Each path is a new rotation, seen through one point. The rows after it are directions, each followed by how far the rotation turns it, in deg/step (0 if it stays put).
Each turn is a multiple of 5 degrees from 10 to 175, or 0.
Each row of a path follows its step; steps can be skipped.
Path 1:
step 0: 5 -11 -2 11 2 2 0 9 10 15 -6 16 5 5 -13 3 2 -1 7 -4 -10 -14 3 -4 -5 15
 -19 6 -5 3 0 15 7 -12 8 -19 5 -16 5 -14 -2 -11 -6 -6 23 -11 4 -15 12
 -16 12 -2 4 6 -3 19 32 -18
step 1: -3 -9 -2 4 12 -2 -15 -22 9 -17 2 15 9 0 12 14 -13 -12 28 20 -8 18 11 -3
 -16 -10 -4 1 12 4 -2 -4 11 -7 6 6 2 -17 11 -8 -23 -17 11 6 3 -2 0 5 -10
 -2 0 -3 -23 -5 -3 -9 -2 2
step 2: -3 4 3 -6 0 -3 5 -16 19 16 12 -6 -9 -3 -9 8 -6 10 -7 -9 1 13 -6 11 -8 8
 3 11 -5 1 -10 6 17 14 -5 -11 -3 13 9 -16 -23 24 19 15 18 -13 -1 -12 7
 -12 7 3 -6 -18 17 10 1 -11
step 3: -26 -7 3 12 -5 12 1 1 10 19 -19 9 9 -16 -3 7 -7 9 17 -11 -4 -4 -5 -15
 -11 4 -12 32 -1 15 -9 -4 14 -2 -9 3 -12 -11 2 -15 14 -14 12 -11 -2 5 -5
 10 2 0 7 -5 -1 9 1 -17 4 -12
step 4: 2 -4 -3 14 9 1 0 -10 -1 0 6 1 7 5 0 -18 -9 -15 16 0 -5 4 3 3 -9 -17 10 9
 -3 2 -14 -23 -5 -2 -17 9 7 7 9 -7 -20 -3 19 -16 13 -17 12 8 -25 -1 6 -8
 10 -11 -6 29 8 -8
step 5: 14 -5 -10 0 -13 29 6 -4 1 18 10 -6 -8 -3 0 2 -15 4 -4 -12 -7 -14 16 4 -8
 7 -2 0 12 -2 -20 10 28 -4 -17 -2 -5 2 7 -5 -20 -5 -2 6 2 4 19 2 2 8 18
 -8 -10 -6 14 -18 -13 5
step 6: -3 0 6 6 5 17 9 5 12 2 -3 8 -16 20 -21 9 -8 11 7 2 -18 12 0 17 9 -14 -11
 12 -5 8 -3 8 11 1 -7 30 5 0 3 -14 13 -5 -4 -2 10 -6 -1 -2 -21 -7 5 5 15
 17 -8 -5 13 -20
step 7: 24 -11 -10 -3 16 -1 4 6 -15 9 9 26 13 3 -18 4 -6 0 11 7 -2 -3 -8 2 9 -16
 12 25 8 9 -4 -7 16 -2 -11 -6 11 -19 7 2 -25 3 17 -8 -7 9 -4 2 3 7 13 -1
 -5 6 -6 10 -11 10
step 8: -6 12 -26 -5 -8 1 8 -6 -1 12 -13 8 -14 26 1 7 14 4 -10 -5 1 3 13 9 -9 -9
 -19 -2 4 -6 -6 -11 9 30 -17 13 -8 -8 27 -11 -14 -3 5 4 6 2 7 -1 2 3 -9
 5 3 -16 5 -8 -5 1
-4 -1 -6 0 -2 -4 2 -6 2 0 -2 0 1 3 -3 -3 3 -1 2 -4 3 0 -8 -3 1 2 3 6 -2
 -3 -3 -5 -2 4 -2 -1 0 0 3 -1 2 4 4 0 -5 4 -3 0 2 -1 -3 4 -1 1 0 -2 -2 1 -> 70
1 1 -1 3 2 2 0 5 3 1 -2 1 1 2 8 4 -2 -1 4 -5 1 -2 0 0 -4 3 4 -2 5 2 0 -2
 2 3 0 -3 3 1 0 -1 2 -4 -1 -1 -1 4 -3 -5 6 2 8 2 1 -1 -3 -5 -1 3 -> 155
0 -2 -1 -3 3 -5 -1 -3 -3 -2 1 0 -4 3 -3 -2 1 -3 6 4 0 -4 1 -5 -6 -1 4 -2
 -2 7 -1 -3 3 -1 5 2 4 -4 -2 0 0 -2 1 0 0 0 0 1 2 4 0 -4 6 0 1 4 -5 -1 -> 115
9 -3 -1 -1 -2 -2 -2 2 10 1 -3 1 -1 -2 3 2 3 3 -3 3 4 -2 -3 -2 -2 2 -1 1
 3 2 -1 -2 1 1 0 5 4 1 1 4 1 2 2 0 0 3 5 1 -3 -3 -2 -6 -1 0 -3 0 0 -3 -> 0
